Each path below is one point turned by a fixed rotation once a step. After each direction that follows a path, write how fast that rotation turns it, in degrees a step (0 if it stays still).
Each turn is a multiple of 5 degrees from 10 to 175, or 0.
Each row of a path follows its step; steps can be skipped.
Rotation 1:
step 0: [11, -5, 0, -25, 13, 17, -13, -5, -10, -12, 12, -10, -8, 14, -6, -28, -8, 6, 2, -3, -31, -12, 11, -16, 24, 6]
step 1: [-16, 14, -10, -6, -14, 16, 21, 15, 2, -18, 14, 6, 2, 27, 5, -3, -10, -2, 0, -10, -5, -42, -6, -2, 9, 5]
step 2: [-12, -7, 9, 7, -5, 18, 7, 8, -24, -2, 25, -12, -19, 22, 3, -27, -22, 11, 17, -13, 3, 14, -8, -10, 8, -5]
step 3: [0, 5, -17, -22, 0, 14, -20, 17, -24, -25, 3, -19, -10, 21, -6, 2, 10, 12, -2, -15, -18, -13, -6, -5, -12, 1]
step 4: [-19, 5, -13, 4, -17, 5, 25, 21, -13, -11, -7, -21, -1, 13, 13, 12, -21, 13, 23, -15, 7, -13, 7, 20, -1, -6]
step 5: [-22, -16, -12, 13, -10, 6, -33, 4, -12, 1, 8, -24, -6, -2, 6, -12, -7, 22, 24, -7, -9, 10, 2, -14, -10, -13]
step 6: [-10, 17, -15, -12, -9, 2, -14, 11, 1, -38, -18, -3, -1, -21, -8, 13, -1, 18, 15, -22, -10, -13, -5, 0, -5, -8]
step 7: [-9, 1, -7, 8, 5, 5, 3, -2, 15, 10, -16, -17, -9, -7, 8, -2, -27, 28, 26, -10, 1, -8, 17, 11, 23, -22]
step 8: [-18, 4, -15, 6, 10, -5, -33, 6, 16, -3, 6, -1, 9, -8, -6, -4, -5, 9, 6, -9, -15, -15, -4, -38, 6, -24]
step 9: [-3, 31, -11, -10, 1, -2, 8, 9, 16, -13, -19, 17, -4, -4, -10, -13, -16, 7, -1, -32, 13, 0, -11, -2, 15, -22]
[6, 4, -12, -2, -5, 3, 0, 1, -6, 1, 7, 13, 1, 2, 2, 4, -4, 12, 4, -2, -1, 1, 11, -6, 0, -1]	0
[-12, -4, -4, 11, -6, -6, 1, 5, 6, 6, 6, 3, 7, 4, 9, -3, -3, -9, 2, 4, 0, -5, 3, -5, -3, -2]	110
[-5, 0, -5, -13, 3, 6, -4, 9, 10, -5, 4, -1, 1, -2, -2, 2, 6, -6, -5, 0, -7, 10, 6, -5, -4, 2]	135
[2, 3, 8, 3, 6, 4, -1, -3, 12, -4, 5, 7, -12, -6, 3, -1, -7, 0, -4, 0, -5, -10, 3, -6, 6, 0]	45
[-7, 0, 2, 3, -2, 14, 16, 2, 7, 8, 1, -3, -2, -2, -1, 2, 2, 7, 2, 3, 9, 6, 2, 3, 2, -2]	135
[0, -5, 3, 4, 3, 8, -7, 1, -1, 3, -3, 6, 5, -2, 3, 11, -1, -4, 3, -11, -6, 2, -2, 8, -1, -15]	25
Rotation 2:
step 0: [0, -14, 2, 5, -6, -5, 7, 7, -9, -31, 19, 1, -21, -4, -39, 3, 12, -2, 0, -11, -14, -12, 4, 13, -9, -32]
step 1: [-3, 4, 3, -18, -24, -12, 6, -25, 9, -3, 30, 11, 14, -3, -34, 14, -3, -11, -3, -2, 6, -2, 14, 16, -12, -17]
step 2: [3, -10, -8, -1, -22, 0, 29, -9, 22, -1, 34, 4, -4, 10, -4, -3, 12, -34, -1, 15, 5, -11, 12, -16, 1, 3]
step 3: [-7, -15, 28, 6, -22, 14, -16, 10, -10, 6, 35, 4, -3, 0, -11, -11, 27, -23, 9, 11, 0, -9, 7, -5, 9, 6]
step 4: [0, -6, 15, 8, -6, 6, -17, 5, -6, -34, 47, -7, 0, -20, 4, 3, -3, 4, -8, 13, -4, -8, 14, 4, -1, -18]
step 5: [2, -2, 3, -13, -13, 19, 19, -7, -12, -14, 21, -3, 8, -22, -7, 23, -4, -17, 2, -5, -34, -17, 10, 14, -2, -19]
step 6: [-3, -10, -8, -16, -10, 1, 9, 6, 15, 8, 24, 31, 6, -16, -20, -9, -17, -27, 8, 18, -14, -8, -9, 3, 5, -22]
step 7: [-14, -19, 20, -1, -1, -18, 7, -13, 9, -2, 12, 9, -21, -15, -14, -16, 9, -24, 9, 14, -5, -8, 28, -19, 11, -18]
step 8: [-22, -14, 20, -7, -17, 9, 0, 11, -1, -29, 6, -2, -5, -15, -28, 0, 26, -10, -19, 14, 15, -8, 10, -3, -8, -15]
step 9: [-2, 33, 5, -12, -5, 2, -3, 6, 0, -14, 31, -1, 4, 10, -16, 14, 14, -16, -10, 15, 0, -20, 22, 13, -7, -24]
[-9, -4, 5, 4, 2, 0, 1, 4, -15, -8, 2, -6, 0, -2, -5, -1, -4, 8, -2, -4, 6, 8, 8, 0, -8, -4]	90
[-2, -4, 0, 5, -2, 2, 9, -9, 5, 5, -4, 15, 2, -4, -2, -6, 1, -1, 2, -3, 10, 2, 7, -6, -6, 3]	70
[-7, 6, -2, 5, -2, 0, -8, -3, 3, 4, 0, -9, -5, 1, -5, 6, 2, -14, -6, 5, 7, 7, -1, -7, -6, 4]	60
[0, -4, 9, -2, -9, 11, -3, 8, -2, 5, -7, 4, 2, -1, -13, 2, 2, 1, 2, -3, 2, 1, -13, 5, -2, 2]	140
[-1, 1, -7, -8, 8, 5, 15, 11, -1, 5, 3, -4, 7, -5, -1, 5, 6, -1, -6, 2, 2, 0, 3, -2, 1, 8]	110
Rotation 3:
step 0: [-18, 12, -32, -14, -24, -29, -10, -18, -14, 11, 8, 3, 0, -19, -24, 0, -19, 8, 8, -14, 14, 0, 8, 21, -1, -17]
step 1: [-26, -10, 35, -3, -23, -10, -3, -14, -16, 4, -6, 26, 18, -17, -11, -6, 8, 2, 4, -5, 0, 6, 0, -27, 18, -26]
step 2: [12, -40, 14, -4, -23, 5, -2, -24, -34, 2, 2, 4, -7, 2, 12, -2, 2, -4, 14, -21, -7, -24, 0, -4, -29, 8]
step 3: [2, 4, 3, -3, -37, 28, 13, -6, 0, 16, -20, 20, -16, 10, 2, -3, -21, 15, -14, -5, -26, 0, -26, 21, 4, 4]
step 4: [14, 17, -16, -23, 12, 9, -17, -10, -19, 24, -15, 23, 9, -12, -15, 8, -37, -8, 1, -17, 19, 2, -11, 5, -2, -12]
step 5: [-3, 16, 26, -2, -30, -11, 2, -10, -16, -13, -2, 18, -2, -18, -5, -8, -10, -30, 23, 7, 16, 29, 8, 12, 4, -12]
step 6: [1, -3, 11, -11, -25, -24, 0, -27, -23, -10, 25, 7, 4, -17, 7, 3, 2, -7, -16, -17, -6, -38, 0, 15, 9, -8]
step 7: [-25, -4, 1, -25, -29, -9, 19, 1, -25, 14, -30, 5, -4, 11, 4, -18, 7, 4, -18, -22, -7, -4, -20, -11, -1, 7]
step 8: [-6, -16, -6, -18, -13, 0, -7, 0, -18, 21, -12, 16, -6, 1, -32, 29, -21, 17, 12, -15, -5, 2, 4, 11, -31, -15]
step 9: [22, 1, 26, -2, -23, 18, 4, -22, -13, 22, 14, 19, 8, -16, -11, -12, -17, 4, 7, 13, -9, 31, -11, -10, 7, -18]
[1, 2, 11, -1, 2, -3, 1, 11, 3, 3, -13, 2, 7, -1, -1, 7, 1, -4, 12, -1, 3, -6, 4, -5, -7, -3]	110
[-8, -2, 1, -12, -4, -10, -1, -6, 7, -13, 0, 0, 5, -5, 1, -1, 1, 6, 3, -3, 3, -2, 6, -3, 6, 9]	65
[-1, 5, 5, 3, 2, -7, -11, -7, 2, 11, 2, -5, -2, -14, 4, -2, 3, 0, 7, 6, 4, 7, 2, 3, 4, -5]	80
[-8, -2, -5, 0, 7, 5, -5, 0, -10, -2, -4, 8, 1, 0, -14, 5, 0, 0, -1, 7, 3, 8, 10, -2, 4, -1]	95
[-5, 10, -3, -2, -2, 0, -4, 2, 11, 3, 7, 2, -4, -3, -9, 2, -10, -2, -2, -3, 1, 5, -3, -10, -11, 3]	85
[-6, -5, -7, 6, -10, -4, -1, 2, 3, -6, -3, -1, -9, 4, 2, 2, -2, -3, 9, 3, 1, 5, 6, 13, -10, 0]	135
Rotation 4:
step 0: [1, -30, -7, 1, 12, -2, -12, -18, -28, 5, 6, 16, -5, 17, -28, -7, -8, -6, 3, 11, 2, 24, -16, 8, 23, 0]
step 1: [-3, -24, -18, -15, 9, 27, 1, -5, -7, 6, -13, -1, 7, 0, -14, -15, 4, -27, -16, 5, 1, 9, 17, 1, 34, 7]
step 2: [-2, -24, -32, -17, 15, 6, 8, -1, -2, 2, 4, 7, -10, 1, -22, -1, -19, -6, 21, -15, 6, -5, -2, 20, 28, -17]
step 3: [-11, -36, 10, -19, -5, 19, -1, -13, 2, -4, -2, 6, -18, -1, -13, -4, -23, -35, 14, -1, 3, 5, 26, 4, 1, 0]
step 4: [-6, -42, -12, -24, 9, -27, -6, -15, -13, 0, 2, -9, -4, -9, -4, 13, -25, -6, -10, -2, 17, 3, 10, 5, 11, -3]
step 5: [-19, -27, 16, -22, 6, -1, -25, -13, -12, 12, 5, 18, 2, 10, -17, -16, -10, -12, -10, 8, 5, 20, -6, 18, 13, -10]
step 6: [1, -19, -10, 6, 21, 1, -3, -14, -10, -5, -16, 3, 5, -10, -19, 2, -9, -13, -19, 5, 7, 29, 10, 1, 41, -1]
step 7: [-4, -21, -14, -9, 19, 18, -1, 5, -18, 8, -1, 2, -1, 12, -7, -25, -13, -25, 7, -21, 12, 2, -11, 14, 29, -13]
step 8: [3, -31, -9, -10, 17, 18, 13, -20, -6, 1, 8, 13, -11, 1, -14, 9, -12, -26, 24, 10, -4, 5, 17, -2, 18, 6]
step 9: [-4, -46, -24, -25, -16, 1, -3, -12, -8, 3, -1, -15, -12, 0, -11, -8, -18, -18, -7, -5, 9, -3, 3, 13, 7, 6]
[-6, 0, 5, -11, 7, 0, 6, 9, -6, 6, 6, 4, 7, -4, 5, 2, -2, 8, 3, -2, -1, -9, -6, 8, 5, 1]	135
[-10, 0, 7, -5, -4, 11, -4, 1, 6, 6, 2, -6, 4, -1, 4, -14, 2, -10, -5, -4, -2, 1, -2, -1, -6, 1]	170
[3, 0, 9, -4, -6, 5, -4, 10, -7, -3, -6, 9, -4, 11, 3, -3, 7, -2, 6, 7, 8, -1, 5, 2, -1, -4]	155
[-6, -5, -11, -8, -6, 7, -2, 4, 4, -3, 1, 0, -7, 0, -8, 2, 3, 7, 6, -4, -5, -10, 6, -8, -3, 4]	55
[2, 3, -6, -2, 8, -6, -8, -2, 6, 8, 6, 8, 0, 12, 0, -1, 0, -3, 3, -7, -4, -2, -4, 1, -7, -11]	140
Rotation 5:
step 0: [2, 0, -8, -6, 19, -7, 9, 18, 13, 15, -13, 10, 8, -7, 17, 1, 22, -8, 8, 7, -19, -18, -21, 21, -4, 15]
step 1: [-14, 5, -3, 7, -10, 20, 18, 5, -4, 6, 2, 5, 14, 4, -6, -29, 13, 11, -5, -3, -33, -6, -8, 18, -16, -2]
step 2: [-27, 5, 5, -16, -5, -13, 12, -4, 7, 22, 9, 6, 14, 18, 7, 9, -1, -11, -2, 7, -25, 16, -12, 22, 5, 5]
step 3: [-6, -3, 26, -2, 14, -15, 4, 15, 1, -12, -17, 14, 17, 3, 12, -27, -11, -3, -14, 10, -15, 15, -5, 21, -10, -8]
step 4: [2, -6, -7, -18, 10, -15, 15, 3, -5, 13, -8, 2, 38, 4, -14, 8, -14, 5, 7, -1, -17, -3, -21, 2, -9, -22]
step 5: [-14, -5, 7, 7, 8, 0, 21, 32, 12, -11, 7, 11, 5, -11, -12, 9, -1, -6, -4, 29, -16, -8, -22, 8, 1, -7]
step 6: [8, 5, 13, -24, 11, 9, 26, 13, 8, 13, 17, 12, 10, -17, 3, -4, 16, 12, -4, -13, -14, 9, -10, 11, -1, -11]
step 7: [-25, 4, 26, 11, 0, -16, 24, -7, 11, 20, 12, 16, 10, 9, -17, -15, 5, 12, -5, 5, -1, -11, -9, 6, 6, -7]
step 8: [-5, 10, 15, -16, -9, -27, 9, 11, -1, 15, -13, 14, 13, -24, 12, -9, 4, 2, 13, 12, 4, 4, -18, 24, -1, 9]
step 9: [-5, 0, 4, 7, 1, 5, 29, 6, -11, 15, -8, -7, 18, -16, -23, -23, -14, 5, -1, 11, -6, 13, -5, 6, -24, 5]
[-4, 4, 2, -3, 1, 11, 7, 1, 2, 1, 10, -3, -6, 1, -1, 3, 0, -4, -7, 1, -4, 17, 8, 1, 5, 0]	90
[-4, 0, 4, -9, 4, -7, -4, 11, -1, -3, 0, -2, -13, 0, 10, 0, 3, 2, 4, 15, -1, -2, 1, 0, 2, 3]	135
[-6, -5, 3, -11, -1, -1, -7, -6, -3, 0, -15, 2, 0, -2, -10, -4, -7, -4, -1, 5, 4, 10, 1, 2, 1, 0]	65
[9, 1, 5, 4, 5, 3, -9, 8, -7, -3, -3, 8, 2, -7, 3, -2, 9, 1, -4, -6, 1, 11, -4, 1, -6, 7]	135
[-6, -9, 0, -4, 7, 14, -3, -3, 7, 3, -1, 5, -7, -8, -2, 1, 8, -2, -1, -3, -4, -9, -6, -6, 1, -3]	65
Rotation 6:
step 0: [-5, -6, 4, -2, -4, -4, 10, -10, -13, -40, -7, -10, 11, 14, 2, 6, -35, -3, -7, -16, -6, -7, 4, 24, -8, 7]
step 1: [-2, 5, 0, -22, -11, -10, -4, -15, -8, 24, 15, -12, 30, -10, 13, 3, -5, -9, -8, 9, 27, -12, 0, 25, 8, -9]
step 2: [19, -8, -16, 9, -4, 4, -1, -28, 21, -11, 1, -7, 7, 26, 18, -17, 7, -10, 13, -17, 9, 6, -18, -1, -2, -14]
step 3: [10, 18, 3, 20, -11, 22, 18, 2, -4, -14, 22, -3, 2, -26, -6, -5, -24, 4, -5, 0, 17, 13, -6, 14, -13, -11]
step 4: [1, 13, -18, -5, -6, -24, 2, -2, 2, 6, 2, -21, -6, 1, -15, 15, -6, -21, 28, -10, -9, 0, -7, 34, -7, 1]
step 5: [15, 22, 18, -16, -21, 16, 4, -8, -15, 0, -9, -14, 16, 21, 13, -9, -7, -19, -20, -16, -1, -2, -10, 2, -5, 17]
step 6: [19, -6, -13, 21, -9, 9, 20, -18, -17, 18, 6, 9, 14, 11, 7, 9, -16, -15, 19, 12, 13, -12, 13, 6, 10, -16]
step 7: [9, 4, 2, -24, -15, 4, -10, -16, -5, -17, 21, 0, -15, -14, 4, 2, -11, -14, 20, -23, 4, 10, -22, -9, 8, -20]
step 8: [1, -4, 24, 27, -4, 3, -17, 3, 4, -13, 6, -18, 0, 3, 18, 19, -25, -12, 10, -5, 11, 1, 4, 24, -18, 16]
step 9: [14, 20, 10, -10, 3, 10, 6, -10, -6, 4, -5, -19, 19, -13, -7, 5, 17, -2, 19, -2, 5, -34, -12, 25, 13, -8]
[6, -7, 9, 6, 2, 8, 9, -1, 4, -5, -3, -5, 8, 0, -1, -7, 0, 1, 5, -4, 1, 4, 9, -3, 0, 13]	125
[4, -9, -7, -7, 3, 4, -4, 2, -3, 7, 7, -7, 2, 1, -16, 1, 3, 1, 8, 7, 7, -4, 1, 1, 1, 2]	140
[2, 6, 4, -1, -11, -7, 0, 12, 1, 7, 10, 3, 6, -3, 7, -2, -2, 5, 2, 4, 7, 2, 1, -6, -4, 6]	170
[3, -2, 1, 0, 10, -3, -3, 0, -1, 8, -1, 12, 1, 4, 2, -9, -8, 7, 11, -5, -5, -4, -6, 8, -3, 3]	160
[0, 4, -7, 3, 1, -7, -5, -5, -7, -2, -5, 5, 10, -2, 0, -5, 5, -8, -6, 2, 4, -11, -2, -1, 6, 13]	85
[2, -1, -9, 3, -2, 0, 2, 0, 0, -12, 12, 13, -2, -7, -7, 3, -6, 0, 2, -2, -4, 8, 1, -1, 6, 4]	95
Rotation 7:
step 0: [11, -11, -6, 12, -22, 0, 4, 5, 39, 11, 28, -8, 2, 0, 26, -7, 4, 12, 11, 6, -21, -31, 3, -2, 6, 17]
step 1: [19, 19, 12, 23, -16, 4, -8, 18, 38, 14, 29, 3, 15, 9, 15, -7, -11, 19, 1, -9, -20, -11, -10, 14, 4, 5]
step 2: [9, 12, 0, 21, 1, 31, 0, 23, 13, 5, 18, 14, 12, -10, 25, -3, 13, 13, 17, 9, -27, -18, -13, 21, 11, 6]
step 3: [9, -18, -4, 15, 0, 9, 4, 37, 12, 8, 25, -1, 2, -3, 22, 18, 12, 12, -2, -13, -16, -26, -8, 25, 22, 11]
step 4: [15, -1, -22, 20, -13, 12, -10, 35, 9, 10, 0, -1, 15, 8, 25, 8, -9, 3, -22, -8, -8, -16, -24, 30, 4, 9]
step 5: [-12, 7, -31, 20, -1, 10, 7, 17, -3, 14, -8, 6, 5, 11, 34, -9, -3, 14, 10, -14, -7, -19, -23, 34, 14, -2]
step 6: [-3, -26, -25, 29, 6, -9, -11, 19, 5, 23, -5, -5, 6, 18, 17, 12, 9, 14, 22, -9, -2, -21, -16, 24, 2, -10]
step 7: [6, -25, -31, 32, -13, -11, -7, 3, 14, 19, -8, 3, 19, 4, 15, -10, -12, 6, 4, 11, 3, -32, -17, 11, -1, 16]
step 8: [-6, 10, -12, 38, -13, -21, 2, -3, 17, 26, -1, 3, 7, 10, -5, -16, -17, 18, 18, -10, -11, -24, -15, 21, 15, 7]
step 9: [4, 1, -6, 46, -3, -7, -15, 0, 13, 15, 5, 7, 14, -8, -10, 9, 3, -2, 38, 5, -19, -17, -26, 13, 6, 0]
[-2, 1, 7, 4, 5, -6, -3, 1, 12, 2, 0, 6, 7, -6, -8, -6, 0, 4, 4, 4, -9, 5, 7, -4, 4, 11]	45
[2, -4, 5, 7, -3, 2, -6, -4, 8, -13, -7, 4, -4, 4, 5, 1, -5, -3, 4, 0, 2, -3, 8, 11, 9, -3]	0
[2, -10, 6, 4, 14, 5, 0, 4, -7, -5, 3, 3, 2, -1, 1, 2, 6, 8, 9, 5, 9, -7, 2, -4, -4, -1]	100
[5, 2, 12, -1, -10, 1, -1, -8, 0, 10, 11, 2, 0, -5, -4, -2, -4, -4, 6, 5, 3, -9, 0, -1, 2, -8]	40
Rotation 8:
step 0: [-5, 4, 7, 0, -24, 35, -1, 12, -1, 10, 4, 3, 23, 24, -3, -4, 3, 15, -8, 6, 17, -13, -5, -1, 30, 17]
step 1: [14, -6, -19, -12, 7, -3, -5, 11, 11, -24, 21, -2, -18, 3, -21, -19, -19, 8, -8, 0, -28, 12, -15, -12, 16, 8]
step 2: [0, 22, 21, -13, -18, 0, -6, -11, 19, 18, -22, 7, -1, 0, -3, -11, 3, -3, 11, 38, -8, -4, 2, -11, 23, -2]
step 3: [7, 8, 15, -2, 19, -13, 6, -7, -1, -9, 12, -16, -2, -14, -8, -13, -6, -2, 26, 1, -5, 30, -31, 23, -11, 13]
step 4: [2, 5, -7, -10, -1, -17, -20, 8, -25, 21, -16, 0, -3, -2, 29, 0, 19, -25, -1, 27, 12, 2, -6, -8, -10, 0]
step 5: [-1, 0, 7, 35, 11, -12, 13, 13, -4, -15, 10, -11, 0, -24, -1, 27, 11, 1, 1, -1, -9, 13, -2, 9, -16, -32]
step 6: [1, -29, 4, -14, -14, 6, -5, -1, -21, 12, -19, 4, 28, 8, 3, 8, 4, -5, 8, -14, 11, -8, 16, -17, -33, -12]
step 7: [-9, -7, -33, 8, 24, 3, 16, 11, 22, 2, 12, 3, 0, -28, -7, 7, 10, 8, -7, -32, 6, -22, 6, 5, -2, -1]
step 8: [-11, -2, -11, -6, -17, 20, -8, -24, 12, -16, -26, 7, -2, 30, -5, 10, -14, -4, -22, -1, 5, -16, 15, 11, -10, 2]
step 9: [10, 5, 16, 3, 21, 16, 13, -16, -6, -3, 24, 9, -12, -7, 8, -5, -16, 5, -9, -28, -8, -12, 4, -2, 33, 15]
[2, 0, -1, 5, -2, 5, -7, -7, -3, -8, -5, -7, 4, 7, -6, -6, -2, 8, -2, -3, 0, 3, -13, 5, -10, -5]	145
[3, 2, -6, 0, -4, -6, 1, 5, -2, -3, -5, -5, -4, -3, -5, -2, 10, -1, -19, 3, -6, -1, 2, 3, -2, 8]	110
[-11, -5, 0, 6, 2, 5, -1, 2, 0, -3, -4, 12, 3, 1, -1, 0, -9, 8, -6, -4, -7, -9, 0, -2, 1, 11]	40
[-3, -9, 9, 6, -3, 5, 9, 6, 8, -7, -2, -6, 6, 6, 2, -4, -2, -11, -1, 4, 2, 3, 3, 10, 0, 2]	135
